One vector is turned by the same rotation once a tick. Each row is the vector after some number of ticks, and that number follows the row.
The counts run from 0 to 135.
[-0.27 -1.06 -1.31  1.08 -3.25  1.62  1.25  1.79 -0.95  1.95  1.47  0.03
  0.28] : 62
[ 1.53  0.65 -2.97 -0.55  0.80 -0.42 -0.03  0.90 -0.53  2.54 -0.57 -1.64
 -3.74] : 115
[ 1.43 -0.31 -0.34  1.00 -1.85  1.57  0.89  1.65  1.63  0.26  4.28 -0.47
  0.66] : 46
[-0.06  1.09 -3.62 -0.76  1.49 -1.61  0.73 -0.87  0.94  0.75  0.50  1.98
 -2.80] : 131
[ 1.08  0.37 -2.32  2.35 -1.06  1.21 -0.58 -1.55  0.78  0.09  1.40  3.13
  0.26] : 93
[ 2.75  0.39 -3.09 -1.47  0.11  1.75  0.35 -0.09 -1.01  1.77 -0.41  0.35
 -2.63] : 96
[-0.01 -0.23  3.41  1.08  0.60  1.74 -2.52  1.15  1.78 -1.33  2.08  0.03
  0.26] : 29
[ 1.80 -0.75 -0.68  1.04 -0.31  3.29  0.18  0.60 -1.99  0.83 -0.20 -1.05
 -2.70] : 80
[ 1.21 -1.31  0.35  0.01 -0.47  3.22  0.76  0.07  1.57 -2.10  3.20  0.82
 -0.44] : 38
[ 1.66  0.69 -2.47 -0.68 -1.40  1.23  0.35  0.88 -1.70  4.18 -1.34  1.80
  0.34] : 97
[-0.08 -1.55 -1.21 -3.01 -0.32  2.82  0.50 -0.16  0.65  1.82  1.69  2.14
 -1.27] : 50
[-0.89 -2.03  1.61 -2.03 -0.25  1.30  3.08  1.80 -0.67  0.17  1.92 -2.29
 -0.52] : 7
[-1.33 -1.40  1.22 -0.03 -1.60 -0.06  3.29  1.08 -1.55  0.30  1.71 -0.54
  2.38] : 8
[ 0.35 -1.24 -1.19 -1.88 -1.17  3.13  0.24  2.21 -0.30  1.79  0.78 -1.18
 -2.15] : 61
[ 1.19  1.62 -0.55  2.04  0.96 -0.22 -0.68  1.49 -1.55  1.61 -1.35 -2.50
 -1.84] : 126
[ 2.51  0.15 -1.94  2.06 -2.19  1.19  0.25  1.41  1.37  0.43  3.57 -1.13
 -0.28] : 73
[ 2.18  0.96 -2.11  3.71  0.95 -0.46  1.04 -0.80  0.85 -0.87  1.21 -0.46
 -2.33] : 119
[ 0.90  1.55 -3.14 -1.05  0.23 -1.11  1.83 -0.84 -1.40  3.32 -0.85  1.50
  0.29] : 124
[ 1.48  1.58 -0.07  3.09 -0.22  1.01 -1.33  1.32 -0.96  1.83 -0.75 -2.39
 -2.37] : 99
[ 0.05 -1.08  0.13 -0.27 -0.74  2.27  0.01 -1.59  0.95 -0.18  1.96  4.09
  1.91] : 39
[ 1.36  1.39 -3.02  2.51 -0.47 -1.11  1.49 -1.91  1.64  0.19  1.53  3.06
 -0.28] : 120
[-1.57 -1.28  1.49  0.77 -1.87  0.02 -0.02 -0.08  2.36 -1.05  2.92  2.55
  2.31] : 20
[ 0.91 -0.89  2.17 -2.20  0.55  2.25 -1.38  1.01  2.61 -1.75  3.14  1.01
 -0.41] : 30
[ 0.52 -0.89 -2.69 -1.65 -0.79  2.30 -0.02  0.04  0.13  1.68  1.69  2.55
 -2.70] : 77
[-2.17 -1.29  2.45 -2.17 -0.20  2.43 -1.67  2.22 -0.74  1.82  0.46 -0.49
 -2.26] : 33
[ 0.69 -0.79 -2.82  0.95 -1.95  0.84  1.44  1.17 -1.43  3.35  0.34 -0.17
 -0.12] : 89
[ 1.82  1.36  0.47  3.50 -0.48  1.72 -3.92 -0.39  0.09  0.01  0.32  0.69
 -0.95] : 83
[ 0.13  0.05  3.76 -0.03  2.36  0.09 -1.96  0.75  2.02 -2.38  1.03 -0.32
  0.47] : 2
[ 0.19 -1.21 -1.72  0.07  1.16  1.81 -2.95 -0.06  1.54  0.79  0.96  1.11
 -3.74] : 76
[ 0.68  1.20 -1.18  1.04  1.69 -0.19  1.42  0.61 -1.99  1.22 -2.07 -1.57
 -3.03] : 134
[ 0.02 -0.60  2.72 -3.88  2.17  2.46 -0.38  1.32 -0.31 -0.59  0.05 -0.21
 -1.36] : 14
[ 0.82  2.09 -0.25  2.34 -0.41  0.85 -1.93  1.26 -1.99  3.36 -1.93  0.22
 -0.30] : 98
[ 0.24  0.94  2.28  2.42 -0.18  3.01 -3.45  0.53  0.91 -0.51  1.50  1.08
 -0.04] : 56
[ 2.80  2.21 -1.25  2.09  1.25  0.37 -1.81 -0.28  2.38 -0.62  0.40 -0.16
 -2.87] : 111
[ 0.11 -1.21  1.71 -1.76 -0.41  0.72  0.82 -1.18  1.16 -0.95  1.81  4.26
  2.65] : 12
[-2.43 -1.24  1.40 -1.85 -0.68  2.49  1.18  0.34 -2.21  1.36 -0.13  1.83
  1.50] : 24
[ 0.35 -0.87  2.21  0.07  0.21  3.95  1.77  2.01 -1.05 -0.66  1.91 -2.19
 -0.81] : 26
[ 1.82  0.37  0.35  2.17 -1.36  2.49 -1.84  1.91 -0.08  1.61  1.05 -2.79
 -1.22] : 72
[-1.13 -0.38 -0.83  4.08 -2.14  0.29 -1.25  0.95 -1.72  2.63 -0.14  0.59
  0.33] : 90
[ 1.55  1.75 -0.74  4.02 -1.28  0.04 -0.09 -0.24 -0.92  1.78 -0.83  1.10
  2.07] : 109
[-1.05 -0.40  1.88  0.23 -0.79  3.90 -0.69  0.51 -2.30  2.14 -0.89 -0.01
 -1.13] : 52
[-1.08 -0.69  2.20 -0.36  0.19  2.27 -2.70 -0.11 -0.16  0.14  0.43  3.31
  0.20] : 40
[-0.17  0.84 -0.27  5.20  0.67 -0.45 -0.96 -0.25 -1.17  0.97 -0.49 -1.56
 -2.44] : 118
[ 3.26  2.10 -2.77  2.64 -0.08 -1.81  1.17  0.30  0.69  0.17  1.31 -2.21
 -1.00] : 127
[ 0.46  0.83  1.74  2.87 -1.98  2.60 -1.18  0.26  0.19  0.54  1.86  1.48
  2.70] : 55
[ 3.39  0.40 -1.08  1.24  0.77  1.71 -2.62 -0.18  1.94 -0.04  1.55  0.66
 -2.65] : 84
[ 2.13  1.72 -2.80  1.67  0.26 -0.66  3.36 -0.44 -1.67  0.66 -0.33 -1.79
 -0.65] : 135
[-0.70 -1.13  0.58  1.64 -2.13  1.17 -1.57  0.74  1.19  0.42  3.09  2.30
  1.57] : 47
[-0.04  0.53  0.66 -1.44 -2.00  2.27  0.83  1.69 -1.64  3.49  0.51  0.58
  2.76] : 43
[ 1.51 -0.96 -2.66 -0.98 -0.30  1.20  0.08  1.86 -0.68  2.75 -0.06 -1.05
 -3.52] : 88
[-2.56 -0.60  2.49 -2.94 -0.34  1.27 -1.91  1.01 -0.27  1.90  0.34  2.45
  1.26] : 32
[-1.43 -0.96  0.83 -1.36 -0.65  2.32 -2.31  2.08 -1.15  2.41 -0.82  0.80
 -2.65] : 60
[ 2.47 -0.14 -2.34  2.96 -0.36  1.93 -0.64 -0.64  1.07 -1.12  2.21 -0.10
 -2.62] : 92
[ 0.37 -0.67 -0.57  4.67 -0.64  1.23 -1.38 -0.12 -0.02  0.76  0.15 -0.50
 -2.34] : 91
[-0.59 -1.80 -0.42 -4.01 -0.05  1.75  2.01  0.18 -0.29  0.86  2.04  1.79
  0.27] : 23
[ 0.37  1.68 -1.74  0.35  0.84 -1.84 -2.36 -0.21  0.36  2.98 -0.53  3.70
 -0.68] : 113
[ 1.11 -0.53 -1.60 -2.24 -1.58  1.59 -0.92 -0.48  1.93  1.61  2.49  2.96
  0.37] : 58
[ 1.15 -0.62  0.79 -4.22  0.00  2.24  2.09  1.45 -0.61  1.37  0.94 -0.51
  0.44] : 15
[-1.75 -0.90  2.56  2.89 -2.49  2.48  0.00  0.65 -1.02  0.47  1.24  0.10
  1.86] : 36
[-0.23 -0.66  1.10  3.75 -1.18  3.32 -2.25  0.13  0.19 -0.52  1.17 -1.09
 -2.14] : 64
[ 2.26 -0.06 -0.14 -0.63  0.55  2.76 -1.94  0.62  2.64 -0.99  2.50  0.36
 -1.39] : 57
[ 1.12  1.70  0.30  4.40  0.52 -0.31 -2.10 -0.06 -0.05 -0.22 -0.39  0.75
 -0.93] : 110
[-1.28 -1.98  1.12 -2.94  1.77  2.09 -0.16  0.76  1.01 -1.28  1.56  1.14
 -1.76] : 22
[ 0.47  0.57 -3.62  0.94 -1.02 -0.93  1.57  0.87 -1.42  3.52 -0.15 -0.19
 -0.87] : 116
[-0.63 -0.36  1.87 -1.97 -1.36  0.94  1.04  2.75 -1.37  2.10  0.65  0.28
  3.16] : 16
[-0.49 -0.59  0.73  3.06 -2.61  2.47 -0.87  0.33 -1.61  1.12  0.79  0.22
  1.02] : 63
[ 0.56  2.63 -0.63  1.42  0.42 -1.69 -0.56  0.19 -2.81  3.03 -2.50  0.13
  0.74] : 125
[-1.95 -1.58  3.05 -2.52  1.19  0.52 -0.14  2.08 -0.67  0.92  0.21 -1.49
 -1.05] : 6
[ 2.40  1.52 -2.69 -1.74  2.28  0.03  1.09 -0.71 -0.27  0.88 -1.60  1.24
 -2.91] : 123
[-1.21  1.08 -0.33  0.89  1.37 -1.34 -0.73 -0.57 -2.35  2.15 -3.33  1.24
 -1.63] : 133
[-0.59 -1.11  0.86 -4.01  0.93 -0.76  1.67  0.52  1.92  0.16  2.16  2.35
  1.51] : 4
[ 0.11 -0.96 -0.03 -3.24 -0.69  1.15 -0.16  0.55  1.90  0.96  2.33  3.35
  1.70] : 31
[ 0.60 -1.56  1.39 -1.16  0.83  1.99  2.03 -0.87  1.71 -2.75  3.28  1.01
  0.77] : 11
[ 0.90  1.42 -1.71  3.18 -0.79 -2.82  0.69 -0.57  0.60  0.77  1.65  0.09
  1.47] : 128
[-0.14 -1.32  0.08 -1.97  0.53  3.55 -2.39  0.14  1.59 -0.34  1.83  0.68
 -3.73] : 49
[ 0.09 -0.26  3.96  1.42  0.05 -0.37 -0.37  0.67  0.12 -1.26  1.48  0.62
  3.20] : 1
[ 2.04  0.55 -2.95 -0.74 -1.26  0.83 -1.40  0.25  1.80  1.17  1.78  2.84
 -0.28] : 85
[ 0.21 -1.61  0.89  0.01 -1.30  0.43  1.38  1.40  2.72 -0.28  4.83 -0.70
  1.81] : 19
[ 0.82 -0.76 -3.69 -0.50  0.93 -0.47  0.32 -1.04  0.10  1.16  0.85  1.99
 -2.92] : 104
[ 0.68 -0.11  0.28 -1.52  0.98  3.01 -2.66  0.21  0.03  0.76 -0.88  1.17
 -3.19] : 68
[ 2.29 -0.34 -0.61  0.76 -2.20  3.32  1.83  0.62 -0.35  0.31  2.55 -0.07
  1.31] : 54
[ 2.42  1.30 -2.73 -0.28 -0.01 -0.58 -0.43 -0.50  1.57  0.90  1.17  2.35
 -0.71] : 112
[ 2.05 -0.58 -0.55 -3.53 -0.29  3.90  0.84  1.39 -0.68  1.08  0.98  0.13
 -1.22] : 42
[ 0.17  1.15 -1.06  0.87  3.75  0.03 -1.56 -0.94 -0.20  0.16 -1.40  2.28
 -3.27] : 122
[-2.57 -1.27  3.02  0.17  0.83  1.21 -2.55  0.33  1.19 -0.98  1.68  2.15
 -0.45] : 21
[-1.84 -0.55  2.32  1.21 -0.34  1.75 -3.26  0.31  1.13  0.35  1.49  2.03
 -0.72] : 48
[-0.33  0.32  0.40 -0.19  0.35  2.68 -2.90 -1.10 -0.05  0.58 -0.24  4.20
  0.53] : 67
[-0.06  0.16  3.29  1.65 -1.36  1.86 -0.10  0.72  0.69 -0.26  1.60  1.31
  2.95] : 28
[-0.05  1.20 -0.89  0.41  1.56 -1.26 -2.93  0.42 -0.75  2.46 -2.51  0.51
 -2.87] : 114
[-1.39  0.18  0.08  2.38 -0.50  0.59 -3.36 -0.09  1.45  0.98  1.32  2.79
 -0.82] : 75
[ 2.39 -0.01 -1.36 -3.01 -0.68  2.93  0.37  1.17  0.07  2.16 -0.15 -0.18
 -1.76] : 69
[-1.20 -0.38  3.67 -2.20  1.68  1.17 -1.31 -0.56 -0.20 -0.39 -0.04  2.85
  1.00] : 13
[-0.49  1.31 -1.11  3.98 -1.18 -1.24  0.07  0.57 -2.09  2.64 -0.90  0.21
  0.09] : 117
[ 1.10  0.27 -1.73 -0.38 -2.22  2.39  0.01  1.26 -1.15  3.90 -0.40  1.19
  1.05] : 70
[-1.90 -1.28  3.45 -0.52  0.43  3.24 -0.09  1.17 -2.74  0.92 -1.17 -0.98
 -0.26] : 25
[-0.93 -0.32  4.44  0.30 -0.88  1.20 -0.67  2.76 -0.97  0.82  0.37 -1.16
  1.47] : 17
[-0.97  1.60  0.13  3.68  0.67 -2.13 -1.94 -0.78  1.55  0.37  0.06  1.40
 -0.31] : 129
[-0.64 -1.37  2.35  2.46 -0.17  3.28 -1.03  0.98  0.19 -1.57  1.73 -0.99
 -1.17] : 37
[-0.87  0.20  2.42  1.67 -1.71  2.73 -1.89  2.20 -1.96  2.42 -0.07 -1.02
  1.21] : 44
[ 0.90  0.59 -2.47  4.11 -2.07 -1.58 -0.47 -0.49  1.06  1.37  1.46  1.61
  0.47] : 101
[ 1.59 -0.53  0.90  0.70 -1.84  2.75  2.57  0.71 -0.48 -0.11  2.64  0.00
  2.43] : 27
[ 0.72 -1.04  1.70 -2.95  1.51 -0.03  0.12  0.90  1.95 -1.86  2.39  0.27
 -0.69] : 3
[ 0.72 -0.42 -1.04  2.94 -1.73  0.22 -1.10  0.46  1.44  1.10  2.78  2.47
  0.60] : 74
[-0.98 -1.19  3.40  1.28  1.53  1.28  0.10  0.73  0.38 -3.02  2.42 -1.06
 -1.22] : 10
[ 0.07 -0.06  1.56 -2.71  1.06  3.46 -1.96  0.93 -0.16  0.59  0.81  0.87
 -1.97] : 41
[-2.09 -1.48  3.40  2.73 -0.48  0.86  0.99  1.42 -1.53 -0.99  1.12 -0.46
  1.89] : 9
[ 1.42 -0.80 -1.86  2.11 -1.41  2.58  0.28 -0.67  1.18 -0.66  3.09  0.76
 -2.10] : 65
[-0.02 -0.12 -3.41 -0.18 -0.83  0.13  0.04 -1.24 -1.63  3.24 -1.43  3.26
 -0.17] : 105
[-0.13  0.91 -0.30  3.24 -0.16 -1.26 -2.99 -0.70  1.15  1.53  0.32  2.12
 -1.40] : 102
[ 0.45 -0.36 -1.74  1.37 -1.64  2.39 -0.77 -1.63  1.06  0.42  1.76  3.73
  0.86] : 66
[ 1.67  0.68 -0.20  4.18 -2.27  1.42 -1.17 -0.37 -0.92  1.28  0.32  1.43
  2.18] : 82
[ 1.43  0.60 -1.59  1.53  0.71  1.57  0.41  0.92 -1.94  0.90 -1.11 -1.67
 -2.90] : 107
[ 1.25 -0.50  1.53 -0.53 -1.16  0.68  2.76  0.59 -0.37 -1.38  1.88  0.05
  3.58] : 0
[ 0.18 -0.31  1.36  0.43 -1.11  3.08 -1.69  2.21  0.29  0.06  1.86 -2.99
 -1.35] : 45
[ 0.16  0.74 -0.17  2.45  0.54  0.81 -2.63 -1.93  0.22  0.97 -0.85  4.16
 -0.59] : 94
[ 2.65  1.26 -2.14  1.81 -0.38  0.77  2.75  0.02 -0.99  1.33 -0.17 -0.67
 -0.83] : 108
[ 1.20 -0.74 -0.12  0.13 -0.41  4.37  0.41  1.37 -1.28  0.70  0.62 -1.44
 -1.39] : 53
[-2.27 -1.12  3.02 -2.85  0.14 -0.92 -0.74  1.27 -0.76  1.89  0.20  1.45
  1.06] : 5
[ 0.07 -0.79  3.00  1.01 -0.19  1.73  0.14  2.01  1.02 -1.20  2.29 -3.19
 -0.43] : 18
[-0.70 -1.51  0.16 -2.01 -1.02  2.64  1.50  2.77 -0.81  0.72  1.47 -1.77
 -0.92] : 34
[ 2.60  0.58 -1.92  1.98 -2.03  2.51  1.99  0.34 -1.34  1.25  1.37 -0.19
  0.38] : 81
[ 0.01  0.58 -1.09 -0.41 -0.32 -0.33 -2.60 -0.39  0.59  3.72 -0.53  3.38
 -0.08] : 86
[-0.42 -0.29  0.19  0.78 -0.30  2.61 -1.35  0.69 -2.73  2.11 -1.92 -0.11
 -1.82] : 79
[ 1.26  0.35 -1.67  0.78  1.43 -0.10 -2.17 -0.28  1.31 -0.27  0.60  1.16
 -3.39] : 103
[-0.04  0.27 -0.50 -0.14  0.03  1.26 -3.42  1.27 -0.73  2.99 -1.30  0.69
 -2.85] : 87
[-0.01  1.49 -1.53  1.42  1.75 -1.86 -1.33 -1.00  1.46 -0.71  0.53  0.20
 -3.90] : 130
[ 0.01  1.66 -0.88  2.17  1.44 -1.26 -1.35 -1.61 -0.30  0.55 -1.12  3.95
 -0.09] : 121
[-1.57  0.26 -2.95 -0.36  0.99 -2.15  1.38 -1.40 -1.12  1.89 -0.90  2.90
 -0.62] : 132
[-0.75 -1.29  0.28  0.26 -3.16  1.90  2.37  1.33 -1.32  1.17  1.90 -0.53
  1.40] : 35
[-1.06 -0.12  0.15 -1.21 -1.28  1.04 -2.99  0.77 -0.20  2.66  0.17  3.14
 -0.19] : 59
[ 3.16  0.47 -2.20  2.00 -1.50 -0.54  1.04  0.99  0.88  0.34  1.49 -1.74
 -0.67] : 100
[-0.96  0.38 -0.67  1.78  0.35  0.54 -0.93 -0.85 -2.67  2.60 -2.99  0.83
 -2.29] : 106
[ 1.35  0.24 -0.13 -0.48  2.20  1.77 -2.45 -0.78  0.10  1.25 -1.18  2.16
 -3.26] : 95
[-0.18 -0.99 -1.45  0.15 -1.32  2.37 -0.74 -0.41 -1.86  3.14 -0.85  2.98
 -0.16] : 78
[ 0.32  0.48  1.52  1.96 -2.20  1.92 -2.55  1.24 -2.25  3.01 -0.84 -0.22
  0.57] : 71
[-1.20 -1.06 -0.26 -1.30 -1.13  2.25  0.24  0.23 -2.24  3.23 -0.02  2.77
  0.47] : 51
